0: [ 20  -8 -17 -47   0 -24   9   4  -8 -34  -1  -1 -33 -14 -25  -1  13 -10
 -61  14  15  16  30]
1: [ -3 -12 -44  41  -8  11 -13  13  21  36  20 -53 -24 -50  18  21  64  56
   9  10  20  33  23]
2: [-15  33   1  10  35 -11  -7  29  -6  34 -41 -26   3 -17  26  29  -6  12
   6 -22  56  63  -9]
3: [ 73 -39  49 -48 -22  46  -1  31 -20  43 -46 -12  83   4 -29 -73 -31  17
 -20  21  16  25 -13]
4: [-48  55 -25  56 -23  70  29 -39  19 -47  37  60   0  21 -12 -11  -2  -9
  21 -25 -46 -43 -57]
5: [-45 -13 -42   3   7  82  37 -46   7  13  46  65 -15  61 -46  39  20 -17
  31  45 -16  -3 -27]
6: [ 67 -28  56 -33   1  34  -5  37 -36  38 -49   1  81   5 -15 -66 -35  22
   2   2  16  29 -23]
7: [-24   9 -31  38 -10 -13  42 -27  58 -36  27  -2 -14  18  21  40   8 -52
 -48  35 -62  17  -4]
8: [-38  -3 -46  16 -10   4  35 -63   2  -9   6  20 -27  36  12  18 -10 -21
  25   6  42  -9   4]
9: [ 20 -18  24   9 -34  79  -1   4   7 -26  -2  19  52   8 -33 -72  45  16
  -3 -46 -69 -13 -43]
10: [-13  11  18  37  -9  -8  22 -80 -11 -58  71  21 -15  64  -7  -4 -22  -1
  77  24 -21 -47  -6]
11: [-19 -16  23 -25   8  -9 -43  19  77  12  -2  46   6  68  41 -10 -56 -40
  22 -16 -62 -44  18]
12: [-38  39 -31 -12  15 -18   2  19  40 104 -59  55 -19  10  18  27 -19  -6
 -65  23  11  21  38]
13: [ 16 -20 -18  30 -19  29  26  21   1  46 -19 -63  13 -30  11 -12  41  -1
 -17  26 -13   5   9]
14: [-53 -19  16   0   3  22  18  -5  15   2   5  35  30  35  28   7 -28 -20
  12  -1 -69  -8 -29]
15: [ 11 -41   9 -13 -21  11 -20  83  60  55 -23 -36  34 -26  -1 -48 -14  38
  19 -11  -3  33   1]
16: [ 36  17 -11  29  37 -35 -19  25  54  36  -9   7  -3  26  34  23 -16  -3
 -10   5 -26   0  38]
17: [ 36 -21  29  28 -29  74  -5  32  -1 -20 -22  18  35 -18 -24 -71  36  35
 -37 -17 -76  -8 -50]
18: [ -9  -8 -15 -19 -12 -26   4 -30 -12 -59   6  21 -40  -3 -31  -4  13  -2
 -53 -19  25 -15  36]
19: [ 38 -40 -15 -33 -63   5 -18  24  63 -30  18 -69  -7  31  -1  26 -27  -6
 -40  10   0  44  26]
20: [ 70 -20 -34 -20 -29 -18   8  16  17   2 -21  36   4   2 -21 -17 -17  25
 -32  12   2  39   7]
21: [ 26 -32  47 -32  27 -56 -77  21  37  65 -54  22  20   7  20 -22 -27  19
  21 -16  -7 -20  22]
22: [-57 -61 -34 -24 -58  47  64   5   6 -16 -22  74  11  64  12  -7  10  17
  -9 -17 -33 -32 -23]
23: [ -2 -38  43 -53 -31 -10 -17  40  25  -1 -23 -40  20 -13   9 -19 -45 -19
 -18   0   2  12  10]
24: [ 32 -29  -5  47 -52  42  54 -11 -80  23 -13 -10  23 -53  43   5   1  49
 -21  88   0  33 -35]
25: [ -2 -18 -20  10 -64  31  17  18  48 -11 -30  63  13   4   4 -25 -54  27
  -4 -26 -22  43 -40]
26: [-27  35  -2 -11 -28   9  11 -22  27   2  36  24   9  47 -51 -51  -6  -9
  96 -74  28 -42 -10]
27: [ 59  -9  17  28 -26  27  26 -64 -52 -19 -19  36  29   0 -41 -36 -15 -21
   5   7  31  11 -15]
28: [ 11  -1 -42  46  -1  23  44 -67 -33 -28  16  94  -8  34 -19  24  13 -18
  -7   0 -10   4 -21]
29: [-60  13 -18   2  16  18   0 -86  -4 -43  39  43 -29  42  -3  24  32 -13
  51 -12  50 -39  11]
30: [ 36 -21  -6 -55   5 -33 -16  11  -7 -34  -6 -19 -21 -27 -11   7  -6  -1
 -49  12  31  26  20]
31: [-84  18 -44  66 -48  75  38 -83 -20 -39  91  28 -10  61 -28   9  66  13
  86 -31   6 -43 -29]
32: [ -2  35 -12  40 -29  -7  20 -44   3 -38  18  97 -34  45   3  -2 -48   3
 -28  21 -18 -16  19]
33: [-24 -58 -20 -49  17  12 -66 -46 -37 -49  30 -74  -6 -33 -12  44  57  17
  26  36   4  -9 -25]
34: [-12 -25  21 -15   0   9 -35 -19  14 -39   9   4   7 -36 -21  15 -13  -3
  -3  28  20  17 -21]
35: [ 11   1 -22  61  24  -7  93 -69 -73 -38  35  24   4  -6  13  18  -6   7
   9  50  -8   2 -37]
36: [ -5 -14 -14 -10  -3  14 -19  -8 -98 -46  39 -19 -18 -49  21  20   7  21
  -5  50  19  13  -3]
37: [ 12  14  19  40  52 -20  47 -45 -40 -30  40 -16  17  12  26  42 -44 -37
  32  14   8  30 -34]
38: [-21  -3  10  -3  34  21  30  25  66  96  14 -21  60  52  52 -20  -8  59
  53  43 -38 -12 -12]
39: [ 15 -19   3 -14 -13 -13  41  29 -29  49 -30   9  46  20  17 -33  -7  39
  54 -35  56  -4  37]
40: [-33  -4   4 -13 -64  -4  44  81  33  34  49 -83   7 -10  -5 -24  38  25
   4 -21 -45  -4  16]
41: [ 65 -51  -2 -45 -25   5  28  -8 -30 -68   1 -37  31  15 -23 -28  56 -13
 -39   2 -55 -51  10]
42: [-38  22 -69  18 -44 -42  34   2  64  24 -50 -36 -49  -2   4   9  37   6
 -72 -36  11  20  39]
43: [-82  19   6 -13  -2  21 -47  25  23  28   7 -35  -1  13   9  44 -43  -1
  12 -11  49  -4  13]
44: [ -31   18   33    9  -15    0   66   33  -21    7   37   24   42   33
   -6  -60   15   29   21  -24 -100  -68  -33]
45: [-52  21 -33 -15 -13  -3 -13  50  33  12  -5  -2 -26 -28 -16  14 -19  14
 -11 -60  37  37 -17]
46: [ 11 -13  -4  21   3   9 -13 -21  20  -7 -13  22 -19  19  -1  -5   9  12
   3   9 -45 -28  -4]
47: [117  18 -15 -33  33 -38 -30  63 -22 -22  41 -18 -26 -31 -39  -8  22   4
 -42 -14   5  40  28]
48: [ 18 -33  -6  25 -59  56  66  -9 -89  17 -40  14  30 -42  33 -13  -9  44
 -22  64 -10  32 -33]
49: [ 49 -11 -14   8  25   2  10  -7   6  18 -51  91 -22  31  10 -13  -8 -15
 -35 -22 -11  14  -6]
50: [ 49 -17 -12   3  49 -10 -27 -25  -8  16  -6  52 -15  28  20 -12   8  32
  72 -16 -19 -33 -14]
51: [-71 -28 -20  -8 -22  32  -3  50  10  21  14  -7  -1 -26 -12  10  56  35
  13 -66  12  18  -1]
52: [ 12  18 -20   8 -10  24  28   5 -59  30   6 -91   1 -45 -11   9  76  17
 -44  38  27  14  17]
53: [-40  56  29  -8  -9 -57  12  19 -22  -5  19   5 -42 -13  19  -3   2 -26
 -78 -33  -9 -53  77]
54: [-18   8 -30   0 -46  -5  28  59  45  39  48 -67 -33  -1   1   9  48  13
   7 -25 -16  -4  31]
55: [-72  15  24 -86  43  -6  28  25 -11 -12  38 -11  33  -6 -11  39  -6 -38
  44 -20  58   0  -4]
56: [-13   5  25 -49  18  15  11  13  14 -37  38 -45  21 -11 -12 -21  34   1
 -18   6 -63 -41 -26]
57: [-33 -55 -32 -38  29  46 -50  13  23  16  -1  37   4  40  10  -5  68  29
  98 -19 -22 -33 -17]
58: [-16 -20   7  20  20   3  -9  -1  13  12  -5  39  18  12   7  17 -14 -11
  12 -10 -34   5 -27]
59: [ 41  50  13  56  36   9 -15 -23  -9 -12  17  -5 -22 -26 -11 -10  16 -44
  -3 -18 -40 -24 -19]
60: [ 16 -16  17   4  15 -85 -18  17 -11  12   9 -61  -3 -25  53  31 -18   8
 -10   9   6   3  39]
61: [-28  10 -41  29 -35 -14   9  29  75  72  -1  -6 -13 -22  26  72 -23  21
  27  44   7  22 -20]
62: [100 -64 -20 -55 -25  16  23  30  -5 -17 -22 -54  39   5 -28 -24  33  -9
 -55  50  -9  35   7]
63: [ 47 -27 -60 -32  17   6  -9  10  54  56 -36  50  44  63  16 -14 -47   8
   5  17  -8  50  -8]
64: [ 42  33 -23  13  -4  12  14  11   1  47 -40   8 -16  19   1 -23  16   1
 -41 -26  -9 -16  14]
65: [ 17 -70   9 -35 -20 -29   4  43  19  19 -23  19  11  10  45 -36 -51  58
  15  28 -39  17  -7]
66: [ 14 -28   5  49  18  37 -24 -20 -81   8  23 -39  41 -76 -24  55  31  15
  -5  40  55  39 -31]
67: [ 33  33  13  20  43   6 -34   5   9  34 -14 -22 -27 -43 -14   6  23 -24
 -51  22  13  30  -2]
68: [ 32 -38  23  15 -29  62  21 -29 -23 -12 -30  19  42  -6 -27 -19  11   8
  45  11  20  17 -41]
69: [ 33  11 -22  15 -16 -48  -5 -42 115 -44  40  -4 -23  24  20  34 -36 -15
  -1  21  -7  34  13]
70: [ 26  68 -41  17 -46  79  20  23 -28  27 -13 -12  16 -30 -73 -13  66  10
  -9 -69 103  42  18]
71: [  8 -15  17   9  37  -7  -1   2 -15  -4  21 -10  21  -2   5  25 -14 -34
 -12  -5 -13   5 -22]
72: [-11 -74  -9 -26 -62  42 -27  52  -6  -7  -1  10  22   9  29 -27  -2  46
   0  16 -48  -9   4]
73: [-10 -18 -38 -38  91  -4 -47   0  76  52  27   9   8  36   8  72  -9 -74
   5  62  -7  14  13]
74: [ -4  -1   9  22 -13 -16   0 -43 -77 -65  14  45 -13  -4 -16 -13  -5   2
  20 -77  22 -27  -6]
75: [ 56  41 -24  15  18 -23 -27 -38  49  22 -29  -3   9  23  29  -6   7 -29
  -5  42  -4 -28  52]
76: [ -8  23  11  -6  -2  39  -9 -13 -63  -9  -2 -21  19 -49 -35   7  30  25
 -13  -2  81  11  15]
77: [-56   3  11 -28  -9  24  -5  11  96  29  53 -49  27  41  33  10 -35   6
  40  16 -46  33 -26]
78: [ -6 -15 -35  58   2 -40  67 -29   3 -10 -10 -59 -10  -2  37  55 -35  17
  50  77  37   6 -22]
79: [-52 -40  42 -36 -72  19  40  78  58 -11  -3 -82   3  20  17 -37 -16  -6
  10  21 -41 -10   1]
80: [ 34   2   2 -52 -24  -4 -83  60 -47 -14  26 -43 -13 -59 -31 -19  38  22
  16 -41  44 -14  12]
81: [ -8   1   6  33  31 -12  41 -45 -20 -32  48  -3  20  22  31  38 -33 -37
  30  35 -24   7 -27]
82: [ 21  -6 -20  -7 -58  18   7  61 -13 -30  -1 -21 -20 -49  -8  -9   0  43
 -65  -1 -13  26   8]
83: [-17  18  51 -33  -7  15   1  41 -54  15  20   4  35 -22 -33 -21  -5  43
  10 -41  45   2   2]
84: [-53  21 -61  92 -25  49  45 -62 -46 -11  75  61 -11  40  -7   5  52  34
  90 -44  -2 -29 -28]
85: [-18   9  15 -84  34 -11  29  37  -7  16   2 -32  42  -3 -12  23  -3 -19
  28   3  71  17   9]
86: [  2  -3  -4   7  20  16   5   3  90  85   9 -31  53  52  49  -7 -16  45
  28  48 -36  12  -2]
87: [ 70 -42  -9 -65 -33  13  22   5 -23 -31 -13 -37  41  10 -35 -20  29 -19
 -47  47   1  21  20]

[ -6  -8  11 -12   7  -2 -15 -36   3 -59   6 -17 -36 -17 -33   0  31 -48
 -21  -4  -4 -30   4] 18
[  9 -17 -32  30 -30  21 -12  20  17  13  15 -57  -2 -54   6  12  42  59
   4   5  16  57  -4] 1
[ 24  48   4  14  54  18 -38   5 -78   6  -7  48  13 -29 -52  37  63  -5
  11 -38  74 -13  18] 76
[-55  11 -36 -15  -9   1 -11  42  18   6  -1  -4 -10 -29  -9  24   1  28
   9 -66  43  44 -17] 45
[ 13 -17   6  15  22 -78   0   6 -29  29  12 -58  -8 -29  48  16   7  29
   8 -27  30   2  31] 60
[ 11  26  80 -13  41  36  -9 -33 -33   0  42  14  43  54 -15 -12 -57 -32
  14  -8 -15 -18 -36] 71
[-83 -42 -27   1   2 103  39 -14  55   9  43  97  -5  92 -53  10   2  -2
  53  24 -42 -17 -47] 5
[ 45  13 -42  18   9  -4  22 -30  60   0  16  14  -8   5 -13   2  34  15
   4  17 -55  26 -19] 46
[ 20  11  -1 -56 -27  16 -73  53 -24 -45  20 -32 -26 -38 -51 -34  52   0
   1 -46   9 -34  17] 80
[  0 -43  -6 -77 -23  -1 -70  38   4 -31 -47   6 -22 -53 -27  25 -15  26
 -22  -4  94  48  15] 30
[ 70   8 -42  16  23 -35  -6 -40  63  32 -37   6  10  23  34  14  -1 -22
  -6  70 -11  -5  41] 75
[ 92  27 -42  31  38 -58 -14   1 -13  -4  38 -10 -41 -16 -17  49  24   5
 -20  13  31  42  37] 47
[-127  -20   31    0  -22   41   41  -36  -20  -18   26   26   31   48
   16  -23   16  -32   42  -41  -46  -77  -17] 14
[-76 -38 -50  -5 -13  94  31 -30  25  -2  51  37 -12  57 -46  28  35  -7
  48  21  -9   6 -31] 5
[ -2 -55 -23  15 -17 -15 -28  25  -3 -28  17 -19 -36 -26  11  55  50  28
  35  -8   6  -2  16] 1
[107  27 -40  11  43 -37 -13  21 -29  -5  38  -4 -36 -19 -24  33  20   7
 -23   8  37  46  29] 47
[-43  75  74 -25  32   7 -11  11 -49 -51  28  -2  15   9 -43 -37 -29 -31
 -42 -18 -44 -56 -10] 56
[  24   43   72    8  -55  -24   30   -6    2   42   -1  -59   47   26
   23  -57 -114  -62   27    3   -2    4  -12] 23
[ 43 -52   4   9 -35  52   2  14  28  52 -84  31  43  11 -47 -17  25  -8
  -7  -2  -6  17 -34] 68
[  8  30 -21  -4  20 -28  11  31  26  98 -52  31 -15   0  19   6 -26 -12
 -58  27  12  26  32] 12
[-56  25 -47  23 -25 -33  12 -32  -5  35   6 -35  -1 -11  14   8  -2  43
  46 -31  68  -8  21] 8
[ 31 -21 -60  19 -14  -3   5 -27 -24 -24  12 -57 -18 -41 -28  42  99   1
 -47  14  37  36  31] 52
[ -28    0   14   24   -3  -16   46   36   -7   25   39   23   46   41
   12  -31   -6   26   22   -2 -107  -51  -34] 44
[-35 -43  42 -16 -34 -26 -11  41  41 -49 -22 -84  17 -68  34  35   6   7
 -25  32   7   8  19] 23
[ 42 -50   5  48 -19  39  -2   5 -84 -31   8 -18  42 -64 -18  44  25  15
 -19  68  26  32 -22] 66
[  6   6 -42 -17 -39  16  -3  16  48  40 -39  16 -18  21 -11  -8  15   0
 -55 -20 -18 -10  19] 64
[ 26 -16  38  34 -19 -27  11  -4 -24 -29 -20 -41  11  21  38  -5 -42 -32
 -11 -41 -41 -23 -20] 71
[ 87  16 -41   1  47 -60 -20  18   7 -10  46   6 -56 -15 -18  49  14  11
 -12   5  53  49  35] 47
[ -15   14  -10  -51  -32   27  -36   32    7  -15   27 -103  -34  -37
  -26   28   58   16   21  -18   83    6   18] 80
[  7  11 -10  60 -35   8  11 -12 -11  26  42 -75  -4  -6   7   2  46  10
 -12  50 -46 -30  19] 13
[-28 -14 -35  30 -27  72  32 -12 -10  18  13  17  32   0 -16  -7  34  29
  65   5  -6 -16 -40] 68
[-66  33 -72  -3 -39 -55  49  27  90  41 -53  -8 -25  27   1  22  25   1
 -76 -22   5  15  69] 42
[-32  52   5  -4 -34  -6  27 -27  15  -6   9  34  -8  44 -38 -68 -11 -26
  57 -73  16 -52  13] 26
[-29 -14   3 -23  -1   5 -45   5  51 -29  19  36   3  74  15   0 -30 -38
  10 -18 -55 -43  30] 11
[-54  31  -3   9 -37   6 -44  14  92  11   5  24 -10   8 -35  -3 -45  -8
   5 -22   5  26  -4] 45
[ 47 -32  28 -24 -13 -42 -37  45  11 -21 -54 -69 -11  19  -7 -24 -21  22
 -17 -14 -27  -4  14] 23
[ 37  49  14 -35   5  26 -65  43 -60 -49  22 -39 -10 -42 -57 -34  40  -9
 -16 -35  31  -5  19] 80
[-28   5  18  -7   7  37  -8 -22  12   3   6  21  22  20  -8 -25 -19  -5
 101 -49  27  -6 -49] 26
[ 18 -26 -32   5   0  -4 -38 -25  26  21 -38  42 -32  12  -2  17  31  22
  20   1 -24 -15   4] 46
[  6  16 -23  26  17  54  -2 -14  14  25 -14  23   9 -41 -42  26  17 -18
 -38  51 -17  33 -42] 67
[ 28  36  12  26  40 -12 -30 -12  13 -19   6  13 -33 -21  -9   7  10 -44
 -14  -7 -14 -45  16] 59
[-29   7   8 -19   9 -14 -51  11  80 -19  26  36  10  81  21   3 -36 -54
   1 -15 -60 -42  43] 11
[ 58 -32 -40  30  -5  20  16  -5  26  27 -39  92  -6  22  14  -5  -6   7
 -18 -11 -13  33 -20] 49
[-21 -14  23 -17  26  15 -12 -19 -41 -21  40 -43 -11 -32  16  30  37  17
 -28  49  16  -8  16] 36
[ 19  52  20  36  37  -6 -30 -14  13 -17  10   4 -30 -22 -13   3  -3 -40
  -6 -18 -17 -32  -2] 59
[-18 -30 -21  36 -33  36 -11   9  20   9  13 -35   5 -45  -4  29  54  47
  15  13  28  73   0] 1
[-83  16  -2  33  -8 -10 -13  34  18 -10  22 -10 -14 -32   3  14 -24  11
  41 -76  32  11 -15] 45
[ -11   24   49  -51   18  -16  -59   75   11  -40   13 -117   -9  -26
  -10  -22   21   13   34  -78   54    4    4] 80
[ 23   2  38 -32  12  68 -56  23 -60 -27 -11 -61  17 -29 -46 -30  78  41
  42 -35 -18 -30 -43] 80
[ -9  19 -23  -5   6 -29   6  35  55 111 -68  44  -7  15  33   9 -30  -5
 -69  10  15  19  45] 12
[-24  27  35  12  24  71   0   5 -63  22  -1  -5  45 -21 -20 -36  45  36
  39 -12 -11 -25 -26] 83
[-18  -1 -44  -1 -73   9  10 -30  56   3 -38  46 -36  30  -1 -21 -31  34
   4 -14  15   5   0] 25
[ 14 -41  -4   5  44 -11 -34 -41   8   1   8  46  -6  39  27  -4   6  36
  91 -18 -18 -42 -22] 50
[ 12 -11 -32  12 -44 -13 -13  -1 -32 -19  -1  -6 -24 -29  -2 -26  14  49
   2 -25  12  15   0] 82
[ -5  52 -23  -8 -29   0   8 -21  15  -6   9  39 -16  47 -52 -57   0 -20
  55 -92  40 -37  15] 26
[-68 -61 -58  -5  -7  93  51 -26  18   8  37  58   3  69 -35  21  13   5
  46  66 -34  -4 -31] 5
[-41 -29  37 -51  -4   7  22  -6 -36 -74  25 -56 -21  -3   3 -33  56  13
 -12   8 -20 -46   2] 56
[ 54 -24 -24  19   3  12 -20 -10   0  15 -26  15 -20  16   7 -15  22  29
  23  24 -53 -19   1] 46
[-26   9  26  22 -18  -3   5  -6 -33 -13   1 -36  14 -19  25  -6 -14  -6
 -55   4 -38 -19  -6] 71
[-30   0  10 -13  32 -34 -49 -21  86   5   2  55  22  77  27   7 -43 -47
  13   2 -49 -49  53] 11
[-51  36 -74  16 -47 -51  23  12  88  44 -54 -18 -32  15  12  10  26   6
 -73 -43   1  21  58] 42
[ 15 -16 -13 -51   5 -43   5   2   7 -61 -11  13 -34  -1 -20   6  11 -13
 -92  22  -6   3  42] 0
[ 63   3   2 -24  13  28  -2   6 -92  44 -16 -13  62  17  -1 -55 -29  44
  47 -37  10  21 -34] 6
[  8  -5 -27 -57   9 -22  25   7 -10 -15 -12  11 -17 -10 -17   7  11  -9
 -67  16  19  28  18] 0
[-15  24 -29   6  -9 -42  20 -22 -13  41  -1 -27 -11 -34   7  24  -5  42
  39 -20  80   7   9] 2
[ 50 -27 -25  -4  67 -28 -48  16  22  31 -16  57 -21   6   9  19  20  27
  32  27 -16 -14  11] 50
[ 29 -57  -7 -18 -41 -23  -4  46  67 -15   6  17  -3  28  22 -11 -25  49
 -17  63 -53  12  27] 65
[ 45 -41 -28 -21 -21  19   2  48 -15  -4 -31 -15  -4 -43 -26  -6  35  27
 -41  -5  17  38   8] 82
[  3  62  19  23  33 -21 -48  -4  37  -8   8   2 -35 -22 -12  13 -13 -52
  -3 -37  -7 -24   3] 59
[-70  44 -11  10 -37   0 -33  16  71  17   3  29 -48 -17 -37  14 -37 -21
 -26 -37  -3   7 -18] 45
[ -38   -8   13   -4    0   -7  -41  -29 -114  -98   43  -22  -19  -41
   30   34   39   22   -9  -12  -46  -50  -29] 36
[-16  35 -14  24 -11 -57  62  -9 -23  10  -2  22 -41 -22  26  27 -42 -51
 -20   4  33  -1  23] 8
[-12  57 -38  44 -30 -69  30 -19 -11   3 -23  28 -59 -20  19  50 -54 -50
 -27 -20  51  28  34] 8
[-63  51  28 -36  27  32 -16 -57 -51 -48  20 -11   9 -26 -40   9 -12  -3
   9  13  69  -9 -14] 76
[-69 -50 -50 -17 -11  81  29 -23  46   0  55  53 -12  56 -43  21  38  12
  60  27 -15 -15 -29] 5
[ 19  39  15 -19  52 -19 -45   0  10  24  -4  37 -13  19  23  -2 -42  24
  40 -28   8 -18 -12] 50
[ 48  40 -19  13  -7  13  12   1 -12  37 -48  12  -9  30  -7 -36  27  -8
 -60 -20 -26 -35  22] 64
[ 68  -4  37  21  22 -80  24 -17 -75  22 -65 -68  12  20  22  30  16 -31
 -74  69  14 -43  73] 60
[  10   47   61   12  -38   -9   20   -5   18   59    6  -46   51   20
   28  -56 -121  -47   42   -3    6   16  -26] 23
[  2 -17  -1 -23  -5  14 -46 -12 -49 -26 -15 -43 -20 -36 -28 -14  91   7
  49 -52  44 -44  11] 80
[ 46 -46  29 -23  -4 -42 -29  36   8 -22 -41 -87 -10  17   4 -21 -15  29
   1 -15 -13  -4   7] 23
[ 29 -20  40   6  -2 -26 -31 -60  -9 -64  17  23  24 -25   3  -6 -68  -5
  80 -18  36  31 -55] 34
[ 60 -12 -14   9  51 -24 -27 -21  -4  11 -16  51 -17  24  16  -7  25  18
  71 -32  -6 -29 -13] 50
[ -6 -26  50 -25   8   1  35  45 -56 -19  15 -52  12 -42  33 -31   3  17
   1   0 -48 -26 -34] 56
[-59  36 -37  26  -6  13  10 -42 -27 -38  67  38 -42  58   9  12  34 -39
  41 -65  -4 -86  11] 29
[-26  24   5 -37 -23 -12   3 -33  27  -8  30  41  -9  55 -50 -51 -11 -19
 101 -96  45 -41  -3] 26
[-44  25  19  15  18  -2 -14 -10  11  26  25  12  45   8   2 -21 -38   6
 103 -65  41 -20 -44] 26
[ 10  11 -27  38 -26  27  -9   5  -8  16   7 -55 -18 -51   7  12  65  38
  17  -3  39  25   6] 1
[-22  16 -55  19  48 -22  22  51  40  79   7  29  -8   8  30  37  34   3
  -2   5 -22  17  21] 16
[  9 -23 -31  39 -15   9 -11  18  16  31   9 -67 -22 -48  17  16  45  55
   7  19  24  35   9] 1
[ 11  30 -19  20   3 -35   4 -50  93 -31  45  22 -27  34  43  42 -62 -32
   5  23  -8  28   5] 69
[-17  19  20  -8  34  13  -4  32 -37   9 -19 -39  -3 -26  19  19   7  10
  24 -23  49  42 -24] 2
[ 39 -19 -11 -16  11  22 -17 -15 -23 -32  26 -21  30 -34  -2  29 -22  -8
  13  78   7  42 -34] 34
[-61   3  -8  38 -31 -12   1   7  29 -30  24  -3 -20 -47  -6  22 -12   5
  44 -68  23   6 -49] 45
[ 42  53 -24   9  -7  32   6 -21 -85   8 -15  14 -24 -16 -20 -16  18 -20
 -34  33   4 -20  20] 64
[ 13 -22  -9 -53 -23 -14  11  10 -17 -61   5  -9 -22 -21 -29  -7  20  -8
 -76  14   3   7  29] 0
[ 36 -25   3   3  25   0 -42 -33 -14 -17  -5  43  -2  26  12 -10  25  32
  73 -23  -8 -34  -4] 50
[ 41 -48  23 -27  -4  -9  10  41  49  31 -30  -2  38  18  29 -41 -21  11
   8  43 -40  -6  13] 65
[-48  21   5  14 -26  32   5 -18  23   2  19  45  40  24 -18 -43 -28  -6
  95 -73  -4 -18 -51] 26
[-72 -38 -44  -9  -3  87  39 -29  31  10  46  60 -11  63 -40  19  17   0
  51  35 -22  -5 -34] 5
[-29 -27 -38 -32  32  16 -65  12   3   2  14  44 -31  43   6   7  55  27
  76 -63  -6 -15   1] 57
[-31  49  45  18   6  -8  17  24 -66 -38 -28  11 -47  23 -31  -9  -1 -30
 -76 -22 -17 -57  42] 53
[ 23 -31  29   1  11 -53 -21  -4  20 -47 -19 -16 -14  10 -13  -1  -1  -8
 -37  -7 -76 -19 -16] 46
[ 68 -17 -23  11 -15  36  41 -55 -57  15 -45  61   7  30 -10 -10  -6  -9
 -23  27   0 -10 -18] 27
[-35   0 -15 -27   5  -8 -41  56  25 -10  10 -24 -23 -43 -30  22  27  18
 -16 -65  36  33   2] 45
[-24  38   2 -25 -22 -18   8 -27  36   4  13  30   7  59 -40 -53 -16 -32
  90 -85  36 -36  14] 26
[-29 -12 -81 -17  -3  33  -1 -37 -50   4  -8 -21 -30  -4 -25   2  52  -2
  25  31  28 -11 -16] 8
[-16  67  -4  53  26  10 -12 -31  21   1   9  25 -30  -9 -13  16  10 -36
  -8 -43 -15 -19 -23] 59
[-27  -7  -9 -18  -6   7 -60  17  87  14   3  40  18  60   8  -6 -34 -36
  13 -21 -44 -11  25] 11
[-27 -10  14 -34  30 -33 -71  17  59   8 -25  57  -8  -9  -1  27  -1   3
  36 -41  35 -16  36] 21
[ 61 -40 -14 -54 -31  25  11  15 -25 -28  -6 -33  36  -5 -49 -14  17 -22
 -34  27   9  30   1] 87
[ 67  -7  15   8 -18  23  21 -43 -29 -10 -18  10  25   5 -40 -26  -9 -29
   9  11  14   7 -20] 27
[-34  24   2   0   1 -29  30  -2 -61 -26  20 -49 -33 -34  19  31  -4   4
 -27  38  42 -25  25] 36
[-47  50 -84  12 -42 -52  33  12  76  54 -55 -17 -38  17  13   9  23  12
 -83 -42   7  24  64] 42
[-65  30 -21  53   4 -27   2 -12   5  -6  36  -1 -44 -49  11  38 -27 -16
  51 -65  28   0 -38] 45
[-17   3  40 -15  15  10  20 -27 -78 -63  27 -35 -28  -9  -3 -41  67   5
  -9  -9 -19 -55   8] 56
[ -13   42   73    6  -34   -9   29    4   17   56    0  -42   59   16
   28  -58 -113  -37   39   -1   -3   15  -33] 23
[-20 -59 -55 -32 -39  -5 -41   8  10  -8   9 -56 -63  -7   8  42  60  67
  22  13   4  23  13] 1
[-125   16    5  -19   16  -16  -29    7   28   31   12   37    0   19
   18   36  -43  -23   46  -26   18    6   -2] 43
[-59   9   7  -8  -8  38   0   5  30  25  16  30  42  15  -6 -17 -28  11
 107 -54  13  -2 -56] 26
[ -4  -8 -10  -3   3   6 -32  -9  63  17   0  52  21  75  16  -7 -25 -35
  16 -21 -49 -22  21] 11
[ 17 -12   8  22   2 -20  28 -26 -12 -58  34 -69 -16 -23   9 -21  30  -3
 -17  35 -40 -21  -5] 56
[116 -21  46 -13  38 -24 -30 -35 -34 -26  -4  11  44  22 -20 -61   4  23
  38  -8 -23 -13 -23] 50
[-29  16 -17 -40  77 -61  -9  26  49   7 -15 -16 -20  -1   9  50 -28   1
   6  16  34  42 -18] 2
[ 14  51 -66  52  24  26  10  18  -2  63   7  39   0  33  -4   2   1 -33
 -17 -20 -15  24  14] 64
[-28 -74  26 -18 -37  24 -48  32   7  -1  -8 -22  18 -39 -13  11 -11  46
  23  13  39  45 -16] 34
[ 70 -21 -52  13  17  24  20 -57 -46 -17   9  77  13  36 -18   8  -6   3
   1  21  -4  46 -38] 28
[ 85 -22  17  21 -22  18  40 -44 -35  10 -28  47  28  24 -21 -19 -25 -33
   2  13   9 -11 -28] 27
[ 95  43 -30   6  58 -49 -24  26 -25   3  43 -19 -41 -18 -25  37  17  -7
 -34  -1  41  40  45] 47
[ 40   4 -60  11  37  40 -20  20  97  86 -49  85  61  19  -1 -13 -11  64
  47  18  17  88 -29] 63
[-77 -34   8   1 -33  15  37   9 -22  20  21  14  10 -16  15   7  43  38
  43 -13  -1   3   2] 51
[ -3  -9 -44 -13 -32 -15 -17  24  81 -22   3  18 -41  22  -4  14   7   3
  16 -30   0 -24  41] 46
[-10  40  13 -16  36 -61 -48  -6 -33  10  -2  48 -36  34  58  11 -49 -31
 -43 -24  -3 -56  61] 53
[-33  46  -8 -28 -14 -12  12 -29  15   3  21  46  -7  59 -60 -46  11 -23
  91 -92  43 -57   8] 26
[ 55 -14  15  11 -26  32  22 -47 -28  -9 -21  40  36   6 -40 -26  -9 -28
  11   7  16   6 -24] 27
[116   8 -62  17  37 -40   8  21 -31   9  44   1 -44  -9 -20  52  21   0
 -24  30  34  50  25] 47
[-39  21 -49   3 -21 -16  22  22 113  68 -21  78  -7  30  21   6   0  18
 -11 -50 -15  26  23] 12
